In the data rows, the value 500 means zero.
Here are some points, one per row:
array([580, 457, 917, 388, 312, 609, 834, 268, 466, 461, 583, 313, 463, 559, 606, 271, 479, 470,
       413, 581, 574, 800, 383, 440, 504, 322, 420, 422, 501, 562, 540, 502])
array([449, 407, 355, 397, 385, 504, 436, 325, 561, 738, 537, 435, 528, 486, 657, 531, 666, 551,
       595, 404, 371, 702, 386, 423, 665, 474, 529, 418, 394, 526, 444, 721])
array([480, 697, 386, 579, 611, 490, 472, 330, 490, 376, 417, 227, 579, 706, 447, 486, 871, 671,
       503, 501, 696, 428, 360, 544, 437, 797, 269, 572, 444, 319, 502, 313])
array([533, 356, 402, 693, 502, 529, 513, 552, 412, 703, 359, 349, 518, 505, 673, 458, 610, 481,
       317, 737, 360, 538, 489, 397, 658, 287, 400, 402, 762, 382, 553, 570])
array([582, 322, 415, 421, 515, 404, 521, 748, 451, 464, 351, 634, 382, 751, 468, 584, 510, 326,
       445, 257, 795, 561, 582, 825, 510, 372, 475, 338, 436, 822, 468, 266])
array([327, 527, 386, 571, 310, 224, 757, 568, 481, 467, 640, 461, 414, 378, 517, 443, 479, 509,
       549, 442, 337, 511, 382, 999, 416, 497, 467, 516, 787, 646, 481, 458])
array([366, 332, 426, 402, 398, 635, 747, 476, 650, 518, 533, 413, 449, 460, 468, 397, 425, 457,
       996, 410, 460, 774, 412, 499, 333, 468, 433, 624, 293, 443, 448, 855])
array([385, 538, 454, 368, 539, 519, 443, 781, 482, 359, 622, 527, 379, 520, 537, 444, 328, 367,
       482, 829, 566, 422, 411, 623, 863, 464, 443, 560, 354, 373, 707, 315])
array([384, 588, 307, 476, 400, 619, 367, 473, 387, 341, 478, 512, 393, 459, 343, 484, 470, 555,
       717, 476, 472, 535, 370, 396, 753, 626, 595, 281, 999, 403, 414, 707])
array([540, 814, 999, 433, 483, 239, 582, 584, 535, 313, 224, 430, 469, 473, 679, 459, 379, 444,
       751, 504, 423, 450, 400, 403, 391, 423, 513, 449, 591, 460, 412, 644])
array([473, 542, 498, 423, 451, 589, 464, 395, 444, 381, 399, 400, 794, 624, 536, 566, 379, 329,
       425, 483, 508, 353, 514, 467, 528, 796, 866, 406, 402, 622, 442, 500])
array([436, 421, 574, 555, 455, 324, 347, 759, 454, 463, 381, 444, 524, 845, 445, 502, 697, 509,
       769, 727, 605, 382, 621, 412, 426, 355, 396, 457, 489, 402, 455, 371])
array([404, 944, 537, 381, 356, 529, 660, 484, 639, 390, 426, 565, 662, 422, 461, 776, 689, 457,
       469, 487, 515, 452, 640, 481, 412, 382, 303, 346, 304, 315, 366, 746])
array([512, 429, 491, 582, 696, 585, 302, 398, 413, 368, 563, 359, 261, 369, 335, 410, 999, 677,
       501, 475, 552, 412, 793, 497, 331, 320, 891, 443, 477, 475, 467, 543])
array([764, 712, 531, 342, 487, 295, 257, 381, 568, 445, 585, 564, 328, 459, 864, 371, 452, 428,
       372, 464, 452, 872, 698, 427, 430, 453, 440, 388, 479, 599, 445, 647])
array([467, 544, 645, 457, 412, 573, 507, 409, 340, 999, 499, 532, 358, 500, 551, 378, 476, 380,
       970, 397, 309, 359, 464, 371, 430, 594, 445, 453, 605, 482, 418, 527])
array([320, 452, 643, 446, 436, 772, 400, 692, 447, 577, 561, 665, 385, 700, 308, 546, 605, 496,
       308, 414, 569, 516, 521, 406, 558, 424, 439, 453, 500, 606, 338, 496])
array([676, 596, 324, 478, 636, 420, 459, 720, 471, 658, 403, 370, 479, 513, 513, 440, 502, 497,
       426, 446, 685, 534, 493, 591, 444, 567, 296, 428, 508, 224, 749, 455])
array([438, 463, 479, 557, 574, 473, 776, 446, 506, 689, 623, 333, 417, 413, 592, 584, 564, 528,
       528, 716, 353, 382, 575, 394, 558, 402, 427, 387, 566, 482, 470, 305])
array([469, 320, 463, 482, 773, 397, 507, 230, 312, 422, 261, 892, 656, 381, 340, 359, 544, 542,
       506, 540, 637, 417, 792, 618, 906, 436, 390, 383, 341, 873, 420, 389])
array([510, 416, 424, 360, 459, 343, 470, 417, 639, 827, 292, 507, 410, 439, 490, 747, 310, 994,
       408, 416, 527, 563, 290, 676, 594, 368, 999, 379, 345, 325, 580, 392])
array([406, 511, 410, 496, 491, 548, 367, 999, 527, 566, 617, 409, 545, 206, 413, 313, 410, 414,
       440, 627, 529, 547, 501, 451, 509, 553, 457, 396, 344, 735, 646, 532])
array([561, 439, 468, 462, 419, 930, 817, 486, 397, 380, 350, 484, 447, 395, 840, 426, 433, 378,
       736, 404, 634, 445, 456, 409, 454, 324, 500, 516, 797, 364, 463, 384])
array([455, 553, 563, 550, 256, 850, 310, 524, 503, 369, 517, 836, 535, 670, 468, 485, 530, 726,
       446, 310, 325, 304, 482, 470, 374, 613, 545, 417, 441, 415, 803, 354])
array([896, 387, 802, 369, 518, 720, 834, 642, 577, 538, 274, 437, 367, 323, 371, 421, 522, 462,
       513, 313, 329, 656, 347, 411, 475, 901, 453, 446, 472, 343, 409, 476])
array([338, 805, 477, 660, 585, 720, 398, 408, 508, 698, 683, 485, 325, 475, 374, 668, 379, 515,
       553, 282, 654, 358, 446, 507, 438, 218, 368, 753, 455, 599, 538, 329])
array([480, 772, 362, 891, 523, 401, 590, 479, 400, 382, 347, 537, 555, 734, 349, 457, 314, 477,
       488, 519, 429, 801, 420, 296, 385, 589, 729, 736, 385, 419, 461, 296])
array([481, 441, 626, 477, 438, 545, 389, 371, 363, 505, 578, 606, 553, 609, 369, 674, 340, 467,
       461, 836, 488, 773, 507, 443, 508, 483, 421, 394, 409, 412, 581, 451])
array([509, 577, 541, 349, 482, 502, 561, 361, 380, 516, 610, 463, 539, 563, 426, 599, 308, 553,
       405, 550, 450, 635, 999, 428, 480, 671, 396, 524, 442, 357, 531, 291])
array([528, 432, 408, 294, 699, 289, 816, 507, 468, 465, 600, 512, 759, 680, 334, 361, 591, 699,
       349, 348, 455, 381, 843, 427, 340, 425, 699, 470, 473, 319, 416, 612])
array([404, 480, 580, 408, 552, 403, 362, 423, 512, 397, 835, 516, 479, 589, 810, 389, 366, 501,
       441, 518, 449, 475, 487, 403, 472, 471, 523, 901, 511, 365, 316, 660])
array([618, 355, 472, 500, 583, 546, 388, 349, 751, 577, 666, 434, 999, 320, 398, 347, 404, 405,
       553, 450, 501, 620, 406, 671, 339, 251, 635, 357, 578, 710, 450, 291])
array([406, 317, 457, 697, 401, 527, 435, 533, 406, 455, 305, 492, 539, 347, 454, 720, 538, 664,
       587, 404, 574, 429, 510, 489, 551, 522, 421, 927, 482, 350, 573, 488])
array([378, 324, 678, 489, 456, 679, 495, 437, 529, 344, 469, 444, 545, 466, 625, 428, 360, 394,
       511, 436, 338, 672, 454, 952, 317, 828, 419, 554, 598, 579, 362, 439])
array([606, 345, 439, 372, 418, 425, 420, 391, 536, 401, 733, 493, 640, 489, 705, 504, 466, 439,
       577, 387, 417, 391, 593, 457, 545, 497, 557, 605, 423, 536, 494, 700])
array([426, 493, 600, 690, 555, 653, 411, 568, 376, 473, 406, 401, 390, 377, 603, 839, 737, 298,
       441, 430, 471, 410, 553, 396, 439, 468, 680, 405, 465, 593, 490, 462])
array([466, 472, 691, 313, 678, 358, 386, 470, 472, 392, 599, 715, 570, 560, 306, 858, 386, 358,
       485, 388, 505, 678, 443, 497, 433, 378, 364, 650, 574, 380, 695, 480])
array([418, 690, 425, 330, 643, 450, 411, 312, 389, 774, 504, 403, 288, 447, 357, 296, 500, 493,
       405, 573, 739, 303, 520, 567, 502, 708, 412, 687, 573, 496, 752, 636])
array([368, 436, 353, 417, 677, 438, 679, 378, 451, 432, 634, 999, 551, 323, 679, 515, 764, 480,
       432, 847, 430, 460, 329, 389, 365, 542, 475, 319, 385, 381, 458, 412])
array([999, 528, 407, 920, 440, 318, 543, 442, 359, 458, 945, 565, 392, 552, 352, 589, 373, 513,
       429, 571, 514, 384, 405, 451, 425, 400, 512, 350, 371, 427, 310, 554])
These points spread out most along one direction. Take the direction at right angles to it along which they spread out most. Go by this last direction. For each point below, how far along it does it lie, from 0 to 99? The average is 50, and the first point in the table lies past the average. One standard deviation of the points above along it is 16.
array([306, 428, 517, 866, 679, 563, 434, 473, 288, 453, 448, 421, 587, 707, 503, 416, 584, 292,
       449, 356, 436, 474, 483, 810, 633, 512, 436, 366, 341, 526, 495, 718]) 50
array([467, 438, 504, 408, 611, 397, 435, 677, 623, 326, 635, 449, 421, 515, 391, 480, 658, 468,
       539, 470, 393, 479, 292, 443, 999, 350, 436, 738, 649, 440, 410, 454]) 43
array([364, 321, 429, 593, 792, 349, 390, 676, 322, 378, 511, 379, 421, 323, 749, 522, 296, 999,
       398, 376, 692, 413, 344, 399, 499, 765, 410, 345, 489, 729, 526, 730]) 49
array([382, 448, 562, 458, 203, 421, 615, 493, 410, 558, 728, 571, 742, 319, 396, 516, 684, 525,
       314, 442, 542, 464, 501, 336, 481, 793, 550, 738, 445, 583, 480, 299]) 52
array([666, 413, 415, 488, 438, 644, 437, 680, 388, 531, 358, 481, 386, 558, 374, 590, 502, 427,
       394, 999, 487, 352, 480, 425, 253, 429, 522, 651, 495, 685, 352, 572]) 43
array([699, 665, 430, 621, 406, 443, 356, 346, 691, 241, 468, 502, 371, 491, 312, 520, 341, 278,
       526, 426, 587, 602, 562, 416, 394, 539, 714, 454, 429, 573, 890, 706]) 53
array([453, 335, 484, 687, 400, 303, 401, 550, 866, 866, 264, 539, 639, 387, 576, 387, 403, 331,
       348, 529, 810, 350, 565, 554, 510, 627, 530, 482, 498, 299, 444, 585]) 50
array([422, 413, 390, 768, 596, 518, 504, 423, 999, 464, 503, 428, 363, 486, 602, 398, 468, 565,
       432, 486, 414, 471, 523, 427, 503, 443, 378, 357, 581, 651, 421, 291]) 55
array([595, 464, 417, 337, 401, 425, 555, 540, 475, 453, 388, 426, 595, 793, 461, 666, 414, 535,
       397, 456, 324, 324, 433, 432, 378, 384, 531, 720, 474, 755, 893, 561]) 47
array([604, 840, 336, 302, 467, 564, 439, 540, 573, 502, 287, 438, 533, 337, 571, 380, 424, 607,
       499, 431, 317, 389, 540, 701, 848, 490, 404, 636, 620, 640, 224, 515]) 50
